Each row below has a hidden score, from 0 to 40, with 20 about the middle. What is it? The score is a weighted sum of the row's numbers plus the product of two more (or one squared), each taken from its middle value.
[ 0.00 -0.05  1.04 -0.29 -0.08 -1.52 -0.68 -1.14 -0.79  1.05  0.78  0.06
  1.04 -0.91  0.79  0.00] >> 15
[ 1.64  0.63 -0.30 -0.77  0.09  0.42  0.94  0.19  1.27 -0.60  0.69 -0.81
 -0.98  0.87 -1.21  1.07] >> 24
[-1.36 -0.47  0.42  1.03 -0.08 -0.01  0.20 -0.22 -0.84  0.14 -0.91  0.29
  0.54 -1.21  0.07 -0.62] >> 26
[-0.22  0.39  0.91  0.48 -0.01 -2.19  0.12 -1.29 -0.97  1.94  1.08  0.01
  0.71 -1.13  1.12  0.05] >> 17
[-1.72 -0.26  0.06  1.98  0.04 -0.72  0.95 -0.45 -0.53  0.80 -0.64  0.72
  0.19 -1.76  0.33 -0.66] >> 3
[-0.71 -0.99 -0.46 -0.20 -0.02  1.19 -0.47  1.17  1.04 -2.08 -0.83  2.41
 -1.31  0.38 -1.17 -2.00] >> 23
[-1.27 -0.57  0.61  0.96 -0.01  0.39 -0.08 -0.24 -0.72 -0.14 -1.02  0.54
  0.55 -1.26  0.09 -0.79] >> 16
[-0.13  0.19  1.35  0.21  0.03 -1.80 -0.21 -1.35 -0.88  1.34  0.86  0.28
  1.03 -1.26  0.73 -0.24] >> 11
[ 0.04  0.20  0.42 -0.06  0.16 -0.74  0.07 -0.75 -0.53  0.96  0.51 -0.87
  0.75 -0.47  0.56  0.57] >> 19
[-0.95 -0.83 -1.01  0.66  0.08  1.51  0.77  1.40  1.44 -2.15 -1.15  1.83
 -1.91  0.08 -1.59 -1.45] >> 23
[ 0.07 -0.12  1.10 -0.81 -0.02 -0.89 -1.29 -0.85 -0.87  0.61  0.52  0.30
  1.20 -0.29  0.73 -0.26] >> 12
[ 1.51  0.22  0.35 -1.36  0.18  0.00 -0.31 -0.03  0.93 -0.71  0.79  0.37
 -0.84  0.71 -1.00  0.22] >> 29
[ 0.95 -0.37  0.36 -1.96  0.00  1.11 -1.66  0.62  0.58 -1.69 -0.15  0.74
 -0.15  1.36 -0.71 -0.60] >> 27
[ 0.74 -0.48  0.03 -1.70  0.09  0.98 -1.33  0.80  1.26 -2.19 -0.03  1.86
 -1.12  1.07 -1.45 -1.37] >> 31
[ 1.28  0.43 -0.41 -0.37  0.19  0.43  1.20  0.05  1.24 -0.86  0.47 -0.25
 -1.35  0.28 -1.48  0.62] >> 29
[ 0.27 -0.07 -0.42  0.00  0.10  1.28  0.66  0.78  1.10 -1.54 -0.44  0.21
 -1.07  0.28 -1.51  0.04] >> 21
[ 1.03 -0.04 -0.37 -1.39  0.02  1.69 -0.57  0.71  0.81 -1.55 -0.30 -0.31
 -0.33  1.38 -1.00  0.38] >> 22
[ 0.71  0.39 -0.27 -0.39 -0.01 -0.01  0.40  0.22  0.72 -0.10  0.47 -0.15
 -0.76  0.40 -0.41  0.43] >> 24
[ 2.08  0.05 -0.39 -2.74 -0.17  1.59 -1.55  0.93  0.91 -1.65  0.34 -0.68
 -0.19  2.69 -0.63  0.82] >> 28
[-0.01  0.29  0.15  0.21 -0.01 -0.89  0.01 -0.42 -0.52  1.11  0.49 -0.45
  0.45 -0.27  0.74  0.27] >> 17
[ 0.06  0.06  0.59 -0.16  0.00 -0.84 -0.13 -0.63 -0.45  0.57  0.55  0.34
  0.38 -0.55  0.31 -0.16] >> 16
[ 0.50 -0.32 -0.44 -0.64  0.23  1.36  0.17  0.82  1.78 -2.14 -0.56  1.25
 -1.53  0.58 -1.82 -0.76] >> 19
[-1.80 -0.21  0.14  2.00  0.17 -0.91  1.05 -0.59 -0.80  0.99 -0.39  0.41
  0.07 -1.88  0.40 -0.45] >> 15
[ 1.49  0.46  0.20 -1.29  0.02 -0.10 -0.04 -0.14  1.13 -0.60  0.95  0.17
 -0.58  0.57 -0.96  0.32] >> 20
[ 0.51  0.11  0.59 -0.07  0.04 -0.40  0.45 -0.38  0.34 -0.35  0.47  0.41
 -0.42 -0.53 -0.81 -0.09] >> 24
[-1.41 -0.76 -0.99  1.55  0.04  1.68  1.19  1.26  1.04 -1.98 -1.54  1.25
 -1.53 -0.39 -1.42 -1.20] >> 26
[-0.77 -0.41  0.57  0.19  0.00 -0.38 -0.48 -0.18 -0.08 -0.24 -0.24  1.54
 -0.14 -0.67 -0.13 -1.34] >> 19
[ 1.40  0.88 -0.88 -0.16  0.10  0.49  1.00  0.26  0.91  0.07  0.51 -1.66
 -0.55  1.04 -0.46  1.99] >> 12
[ 0.51  0.31 -0.18  0.13  0.05 -0.34  0.87 -0.10  0.66  0.03  0.57 -0.02
 -0.69 -0.15 -0.50  0.19] >> 20
[ 0.24 -0.09  0.49 -0.83 -0.13 -0.01 -0.86 -0.18 -0.50  0.16 -0.02 -0.43
  0.98  0.34  0.48  0.30] >> 12
[-0.04  0.38  0.55  0.27  0.01 -0.75  0.26 -0.72 -0.60  0.84  0.24 -0.57
  0.78 -0.77  0.35  0.40] >> 14
[ 0.19  0.34 -1.07  0.58  0.11  1.22  1.32  0.67  0.49 -0.44 -0.45 -1.17
 -0.58  0.28 -0.73  0.92] >> 22
[ 0.25  0.33 -0.89  0.68  0.00  0.58  1.45  0.55  0.91 -0.52  0.00 -0.38
 -1.21  0.07 -0.92  0.55] >> 22
[ 1.05  0.08 -0.36 -1.24  0.03  1.47 -0.23  0.65  0.82 -1.44 -0.30 -0.54
 -0.46  1.12 -1.04  0.61] >> 24
[ 0.07  0.04 -0.93  0.35 -0.02  1.40  0.92  0.78  0.55 -0.82 -0.72 -0.82
 -0.69  0.58 -0.69  0.54] >> 25
[-0.43 -0.30  0.09 -0.86 -0.33  0.86 -2.05  0.36 -1.88  0.85 -0.79 -1.85
  2.48  1.00  2.15  0.73] >> 11
[ 0.06  0.05  0.76 -0.43 -0.09 -1.46 -0.90 -0.92 -0.88  1.16  0.69  0.26
  0.91 -0.30  1.16 -0.15] >> 19
[ 0.67  0.28 -0.28  0.01  0.06 -0.16  0.66  0.08  0.53 -0.14  0.52 -0.04
 -0.73  0.03 -0.51  0.31] >> 24
[-0.33  0.38  0.60  0.59  0.17 -0.51  0.53 -0.79 -1.10  1.07 -0.15 -1.14
  1.13 -0.90  0.62  0.59] >> 14
[-0.95 -0.61 -0.97  0.98 -0.03  1.46  0.98  1.26  1.48 -2.19 -1.36  1.85
 -2.01 -0.07 -1.60 -1.34] >> 24
[-0.76  0.27  0.23  1.48  0.18 -1.52  1.21 -0.87 -0.46  1.46  0.44 -0.15
  0.04 -1.65  0.59 -0.02] >> 14
[-0.43  0.04 -0.40 -0.33 -0.32 -0.50 -1.23 -0.02 -1.40  1.74  0.12 -0.87
  1.35  0.96  2.30  0.52] >> 15
[-0.08 -0.03  0.01  0.18  0.11 -1.67 -0.27 -0.43  0.38  0.58  1.05  1.69
 -0.77 -0.36  0.16 -1.01] >> 19
[ 2.40  0.44  0.30 -2.45 -0.13  0.37 -1.16 -0.03  0.88 -0.80  1.00 -0.61
 -0.03  1.88 -0.67  1.05] >> 29
[ 0.99  0.36 -0.16 -0.57  0.09  0.78  0.50  0.17  0.64 -0.74  0.14 -0.95
 -0.41  0.43 -0.98  0.76] >> 32
[ 1.03 -0.37  0.27 -1.92 -0.11  0.90 -1.28  0.40  1.29 -2.06  0.02  1.63
 -1.02  1.26 -1.35 -1.00] >> 36
[-0.58  0.13 -0.94  1.46  0.19  0.85  1.79  0.64  0.70 -0.75 -0.88 -0.24
 -1.21 -0.50 -1.05  0.09] >> 24
[ 0.20 -0.08  0.29 -0.27 -0.08 -1.50 -0.51 -0.45  0.47  0.50  1.15  1.35
 -0.64  0.12  0.25 -0.77] >> 23
[ 0.69 -0.24  0.22 -1.53 -0.20 -1.15 -1.96 -0.06 -0.11  0.41  0.82  0.91
  0.28  1.11  1.07 -0.51] >> 36
[ 0.35 -0.12 -0.30 -0.28  0.23  0.59  0.44  0.37  0.95 -1.26 -0.01  0.66
 -1.04  0.34 -1.36 -0.47] >> 31
[ 1.51  0.68 -0.36 -0.67 -0.04  1.04  0.65  0.30  0.78 -0.53  0.38 -1.48
 -0.28  0.91 -0.94  1.44] >> 20
[ 0.52 -0.19 -0.24 -0.49  0.03  0.70  0.15  0.46  0.99 -1.34 -0.03  0.65
 -1.09  0.50 -1.28 -0.24] >> 27
[-1.13 -0.44 -0.08  0.63  0.01  0.20 -0.32  0.01 -0.62  0.17 -0.87  0.27
  0.51 -0.41  0.57 -0.66] >> 15
[ 0.18  0.08  0.54 -0.03  0.10 -0.33 -0.26 -0.46 -0.79  0.68  0.26 -0.44
  0.86 -0.38  0.52  0.47] >> 8
[ 0.57  0.45 -1.05  0.76  0.20  0.53  1.63  0.45  0.91 -0.20  0.22 -0.73
 -1.12  0.22 -0.85  0.95] >> 14
[-0.11  0.19  0.58  0.34  0.09 -0.79  0.31 -0.85 -0.58  0.92  0.35 -0.61
  0.57 -0.87  0.46  0.43] >> 16
[-0.68 -0.75 -0.86  0.65  0.03  1.33  0.72  1.37  1.30 -2.04 -1.11  1.61
 -1.84  0.18 -1.53 -1.15] >> 23
[-0.75 -0.13  0.70  0.49  0.10 -0.86 -0.26 -0.76 -0.85  0.77 -0.13  0.22
  0.92 -0.95  0.60 -0.27] >> 7
[ 1.26  0.40 -0.45 -1.00  0.13  1.34  0.16  0.61  0.88 -1.26 -0.20 -0.99
 -0.37  1.26 -1.07  1.06] >> 18
[-0.21 -0.83 -0.38 -0.43  0.06  2.28 -0.20  1.34  1.13 -2.77 -1.37  1.41
 -1.33  0.70 -1.84 -1.27] >> 32
[-0.26  0.18  0.12  0.36 -0.01 -0.80  0.09 -0.40 -0.61  0.80  0.20 -0.30
  0.35 -0.26  0.75  0.22] >> 19
[-0.70 -0.60 -0.96  0.51  0.07  1.48  0.68  1.20  1.33 -2.12 -1.20  1.60
 -1.69  0.28 -1.52 -1.11] >> 19
[ 0.42  0.01 -0.34 -0.16  0.13  0.05  0.45  0.19  0.72 -0.60  0.41  0.51
 -0.88  0.26 -0.66 -0.12] >> 19
[ 1.20  0.68 -0.49 -0.13  0.03  0.43  0.94  0.25  1.41 -0.77  0.55 -0.18
 -1.27  0.43 -1.53  0.72] >> 23
[-0.67  0.19 -0.93  1.71  0.20  0.56  2.31  0.45  0.57 -0.48 -0.34 -0.43
 -1.06 -0.84 -1.09  0.46] >> 31
[-0.59 -0.37  1.26  0.00  0.09 -1.66 -0.72 -1.01 -0.50  0.47  0.50  1.72
  0.25 -1.28  0.29 -1.39] >> 19
[-0.45 -0.36 -0.45  0.44  0.14  1.16  1.00  0.89  1.13 -1.87 -0.87  1.14
 -1.55 -0.28 -1.81 -0.79] >> 27
[ 0.45  0.18  0.13 -0.17 -0.12 -1.88 -0.16 -0.63  0.30  0.90  1.40  1.00
 -0.79 -0.12  0.46 -0.28] >> 37
[ 0.73  0.31  0.61 -0.86 -0.12 -0.35 -0.70 -0.49 -0.62  0.58  0.27 -1.02
  1.10  0.30  0.64  0.75] >> 20
[ 1.12  0.07 -0.46 -0.81 -0.03  1.30  0.43  0.73  0.96 -1.31 -0.08 -0.68
 -0.65  1.06 -1.19  0.73] >> 25
[ 2.45  0.89 -0.40 -1.43  0.24  0.45  0.39  0.30  1.05 -0.43  1.00 -1.60
 -0.46  1.53 -0.90  1.91] >> 19
[-0.18  0.23 -0.74  0.83  0.15  0.53  1.13  0.54  0.59 -0.54 -0.35 -0.07
 -1.03 -0.09 -0.70  0.14] >> 22
[ 1.46  0.65 -0.25 -0.54  0.05  0.32  1.01  0.19  1.23 -0.67  0.75 -0.65
 -0.94  0.56 -1.25  1.12] >> 18
[-0.68 -0.62 -1.03  0.59 -0.02  1.78  0.58  1.48  1.44 -1.98 -1.10  1.62
 -1.88  0.47 -1.55 -1.20] >> 20
[ 0.07 -0.39 -0.82 -1.20 -0.26  2.77 -1.30  1.64 -0.19 -1.29 -1.44 -1.32
  0.68  2.18  0.25  0.67] >> 15
[-1.07 -0.48  0.11  0.47 -0.05  0.34 -0.51  0.14 -0.77  0.23 -0.78  0.14
  0.65 -0.25  0.64 -0.45] >> 11
[-0.03  0.09  0.50  0.01 -0.09 -0.97 -0.04 -0.66 -0.20  0.54  0.50  0.52
  0.16 -0.74  0.15 -0.02] >> 13
[ 0.67  0.37  0.61  0.04  0.22 -0.69  0.80 -0.67  0.53 -0.06  0.61  0.28
 -0.28 -0.67 -0.85  0.15] >> 13
[-1.58 -0.67  0.65  1.22  0.03 -0.56  0.04 -0.55 -0.63  0.06 -0.68  1.39
  0.42 -1.71  0.20 -1.48] >> 17
[-1.89 -0.39  0.05  2.20 -0.05 -0.80  1.15 -0.42 -0.82  0.74 -0.58  0.74
  0.06 -2.02  0.28 -0.88] >> 22
[ 2.14  0.96 -0.31 -1.22  0.33  0.33  0.61  0.18  1.14 -0.39  0.98 -1.49
 -0.52  1.30 -1.02  1.75] >> 14
[ 1.48  0.63  0.35 -1.06  0.10 -0.45  0.21 -0.13  1.05 -0.42  1.00  0.15
 -0.80  0.29 -1.03  0.32] >> 30
[-0.35  0.16  0.93  0.40  0.11 -1.80 -0.13 -1.26 -0.89  1.55  0.89  0.42
  0.55 -0.98  1.00 -0.30] >> 15
[ 2.32  1.13 -0.27 -1.28  0.22  0.32  0.67  0.00  1.03 -0.25  1.06 -1.69
 -0.73  1.23 -0.87  1.80] >> 33
[-1.20 -0.94  0.05  0.48 -0.05 -0.37 -0.86  0.43  0.07 -0.53 -0.41  2.26
 -0.70 -0.47  0.11 -2.09] >> 26
[ 0.33  0.26 -0.90  0.09  0.16  1.40  0.89  0.90  0.70 -0.61 -0.56 -1.02
 -0.43  0.83 -0.67  0.90] >> 8
[-2.13 -0.50  0.11  2.28  0.07 -0.68  1.19 -0.27 -0.60  0.62 -0.70  0.99
 -0.13 -2.08  0.21 -0.98] >> 12
[ 0.44 -0.04  0.51 -0.49 -0.11 -0.10 -0.66 -0.34 -0.65  0.42  0.14 -0.73
  1.03  0.21  0.53  0.44] >> 16
[-1.40 -0.79  0.46  0.83  0.12  0.46 -0.27  0.06 -0.63 -0.48 -1.12  0.59
  0.58 -0.92  0.12 -1.17] >> 28
[-1.27 -0.74  0.37  0.35 -0.08  0.60 -0.37 -0.03 -0.70 -0.38 -1.12  0.51
  0.75 -0.73  0.09 -1.00] >> 31
[ 2.68  0.75  0.19 -2.51 -0.03  0.06 -0.93 -0.16  0.77 -0.25  1.47 -1.33
  0.04  1.99 -0.38  1.60] >> 26
[ 0.27  0.31  0.15 -0.04 -0.06 -0.65 -0.20 -0.53 -0.68  1.14  0.61 -0.90
  0.87 -0.01  0.87  0.52] >> 17
[ 1.07  0.42 -0.66 -0.66  0.09  0.89  0.19  0.51  0.60 -0.29  0.24 -1.33
 -0.11  1.41 -0.16  1.26] >> 9
[ 0.38  0.19  0.58 -0.22 -0.02 -0.72 -0.41 -0.62 -0.30  0.58  0.63 -0.09
  0.52 -0.18  0.35  0.17] >> 15
[-0.66 -0.11  0.02 -0.36 -0.24  0.54 -1.43  0.12 -1.83  1.34 -0.54 -2.00
  2.25  0.81  2.09  0.84] >> 12
[-1.68 -0.21  0.03  1.80  0.06 -0.72  0.91 -0.44 -0.94  0.90 -0.52  0.41
  0.29 -1.72  0.44 -0.50] >> 15
[-0.92 -0.27  0.52  0.78 -0.07 -0.94 -0.08 -0.45 -0.86  1.03 -0.07  0.42
  0.55 -0.89  0.85 -0.40] >> 11
[-0.30 -0.11  0.28  0.55  0.08 -0.63  0.26 -0.37 -0.53  0.77  0.31  0.08
  0.33 -0.56  0.59 -0.13] >> 11
[ 0.65  0.28  0.11 -0.76 -0.10 -1.39 -0.61 -0.34  0.24  0.75  1.52  0.75
 -0.36  0.46  0.52 -0.35] >> 25
[-0.60 -0.24 -0.42 -0.23 -0.32 -0.21 -1.47  0.22 -1.37  1.43 -0.05 -0.48
  1.08  0.93  2.18  0.01] >> 20
[-0.41 -0.30  0.15  0.23  0.23 -1.66 -0.32 -0.11  0.59  0.11  0.56  2.13
 -1.18 -0.34  0.02 -1.58] >> 31
[-1.07 -0.60 -1.17  1.04  0.02  1.78  0.78  1.47  0.98 -1.85 -1.57  1.01
 -1.16  0.11 -1.34 -0.90] >> 17
[-0.78 -0.02  0.87  0.75 -0.08 -1.04  0.18 -0.98 -0.95  1.00  0.10  0.20
  0.74 -1.32  0.64 -0.35] >> 16
[ 0.34  0.18  0.55 -0.16 -0.08 -0.55 -0.09 -0.75 -0.69  0.95  0.44 -1.20
  0.84 -0.41  0.54  0.71] >> 28
[-0.09  0.78  0.21  1.46  0.02 -1.83  1.50 -1.22 -0.77  2.06  0.97 -0.93
  0.32 -1.41  0.78  0.99] >> 15
[-1.34 -0.29 -1.08  2.04  0.20  1.08  1.94  0.94  0.72 -1.22 -1.12  0.76
 -1.54 -0.94 -1.23 -0.52] >> 19
[-0.69 -0.25 -1.48  0.54 -0.15  2.13  0.17  1.43 -0.56 -0.12 -1.43 -1.98
  0.57  1.14  0.78  1.01] >> 16
[-0.87 -0.34  0.16  0.75  0.14 -1.18  0.08 -0.26  0.22  0.37  0.23  1.99
 -0.75 -1.04  0.15 -1.36] >> 15
[ 0.57  0.67 -0.91  0.42  0.13  0.59  1.29  0.57  0.87 -0.46  0.16 -0.66
 -1.22  0.56 -0.83  0.78] >> 27
[ 1.35  0.95 -0.90 -0.16  0.15  0.30  1.38  0.17  0.77  0.21  0.61 -1.96
 -0.69  0.89 -0.48  1.99] >> 18
[ 0.54  0.32 -0.35  0.14  0.17  0.86  1.12  0.40  0.96 -0.88 -0.02 -0.32
 -0.83  0.10 -1.32  0.64] >> 13
[ 0.20  0.25  0.47 -0.33  0.11 -0.48 -0.47 -0.55 -0.65  0.72  0.29 -0.67
  0.93 -0.03  0.53  0.50] >> 11
[ 0.02 -0.47 -0.12 -0.38  0.03  1.03 -0.25  0.64  0.51 -1.40 -0.77  0.60
 -0.47  0.19 -0.92 -0.47] >> 23
[ 0.68 -0.24  0.75 -1.75 -0.16 -0.09 -1.94 -0.25 -0.60  0.30  0.27 -0.19
  1.33  1.06  1.03  0.18] >> 11
[-1.18 -0.55  0.54  0.77  0.03  0.15 -0.12 -0.03 -0.79 -0.08 -0.81  0.46
  0.64 -1.02  0.18 -0.80] >> 19
[ 0.72 -0.05 -0.74 -1.36 -0.02  1.81 -0.92  1.19  0.62 -1.29 -0.61 -0.48
 -0.33  1.84 -0.28  0.37] >> 24
[ 1.43  0.23  0.20 -1.48 -0.08  0.17 -0.61  0.05  0.94 -1.08  0.66  0.48
 -0.69  0.88 -1.02  0.02] >> 34
[ 0.27  0.33  0.15 -0.40  0.05 -0.66 -0.35 -0.32 -0.71  1.17  0.50 -1.10
  0.86  0.32  1.02  0.93] >> 9
[-0.92 -0.13  0.09 -0.05 -0.23  0.35 -1.20 -0.03 -2.01  1.28 -0.91 -1.51
  2.07  0.28  2.09  0.47] >> 14
[ 0.12  0.17  0.54  0.06  0.06 -0.59 -0.07 -0.59 -0.59  0.77  0.32 -0.70
  0.64 -0.52  0.50  0.57] >> 15
[-0.73 -0.53 -1.08  0.51  0.13  1.59  0.73  1.21  1.39 -1.91 -1.05  1.26
 -1.68  0.12 -1.49 -1.03] >> 25
